(in the rows, 128 means zero)
Each named turn below is shown by a few rows before and after it. Which turns, in which order, take the first row of each later pair to the second? The first pair is answered.
E (before -> after):
[141 155 101  61 101 120 136 126 107 104 111] -> [135 145 131  92  98  82 159 116  82 122 119]
[127 132 155 123 107 120 167 139  94 125 133] -> [129 124 147 148 125 126 163 123 104 119 156]
[132 100  79 156 120 148 148 122 117 101 142] -> [137 122  78 129 108 155 138 131 133 106 127]
[101 120 157 173 147 141 100 136 153 145 136] -> [101 128 140 155 150 156  90 140 168 138 132]
S (before -> after):
[109 140 153 148 102  79 138 132 115 130 118] -> [118 121 127 183 127 109 129 111 124 107 152]
[118  87 137 203 142 120 134 107 125 136 152] -> [106 100 176 168 112 110 119 143 140 174 100]
[109 145 126 102 124 123 100 132 149 134  91] -> [121 148 104 115 123 117 131  98  93 111 119]
N (before -> after):
[118 123 154 131  97 121 153 114 126 151  91] -> [137 134 124 115  98 136 171  94 106 115 109]
[138 109 112 119 141 116 120 131 165  89 154] -> [124 108 143 135 140  98 113 150 180 118 143]
[143 145  89  92 137 136 124 141 135 107 130] -> [134 129 100 124 154 147 110 140 172 119 134]

(2 to 3 turns a pair)
[131 114 143 149 127 111 147 124 114 144 147] -> [131 140 134 100 102 112 132 145 115 141 118]  E, S, N
[ 89 100 171 160 118 102 121 145 166 175 105] -> [138 122  56 115 131 169 136  99 149  77 151]  N, S, E
[117  96 145 156 137 117 128 114 135 132 129] -> [125 121 125 103 122 135 112 130 155 130 106]  E, E, E
[134 110 105 160 166 117 137  88 121 122 154] -> [122 106 132 149 168 133 109 125 169 148 125]  E, N
[109 138 147 106 105 114 106 147 146 164  93] -> [137 143  84  99 123 163 108 110 143 115 127]  N, N
[127 116 122 131 158 165  92 113 150 127 153] -> [119 134 140  98 140 153  86 141 160 150 117]  E, N
[126 151 127  80 100 125 121 153 141 141  92] -> [116 116 157 166 122  94 144 121 106 149 132]  E, E
[116 135 161 119  82  76 141 149 103 180 126] -> [111 109 169 141 105 106  96 164 158 191 120]  E, E, S
[157 128  82 137 129 124 167  94  64  97 184] -> [115 116 187 135 124 122 100 173 170 191 101]  N, S
[134 127 153 189 182 103 143 108 109 140 162] -> [162 161  89 109 180 175 112 124 173 111 138]  E, E
[120  91 145 188 156 139 119 120 171 140 154] -> [124 132 120 107 127 165 101 153 200 130 107]  E, E
[104 139 173 110  94  97 106 175 140 160  91] -> [137 121 113 189 144 123 132 103  93  99 185]  S, N
[138 111 141 176 150 123 143 112 124 126 142] -> [147 137 110 111 144 167 122 132 162 108 117]  E, E
[149  97 122 181 147 127 139 108 125 117 142] -> [137 135 131 102 113 128 115 153 158 139  80]  E, S
[111 140 128  74 120 126 106 170 170 136  90] -> [101  82 152 186 160  98 120 124 132 138 161]  E, E, E
[135 158 121  98 100 112 142  74  99 108 148] -> [115 147 158 117 100  82 139  83 104 141 137]  S, N, S
[131  97 150 176 144 116 143 118 102 154 156] -> [121 103 166 145 135 135 108 159 165 177 116]  N, E, S
[125 110 117 159 139 120 119  86  78 113 161] -> [129 134  96  79 125 157  86 126 144 107 104]  E, E, S
[126 118 171 176 117  57 186  96  25 145 172] -> [130 139 101  88 140 210  72 170 232 137 109]  S, E, E
[118 131 136 126  80 163  95 155 202 146 108] -> [111 134 178 133  54  94 133 149 143 170 107]  N, E
[149 162  73  68 126 158 126 130 131  95 127] -> [128 122 142 149 125  77 167 112  60 131 151]  E, E, E
[ 97 127 179 131 106 100 132 139 110 161 113] -> [133 110 103 146 145 180 111 108 145 102 166]  N, S
[145 138 132  42 105 119 121 159 144 101  91] -> [145  85 115 151 168 161 105 118 182  82 157]  S, N
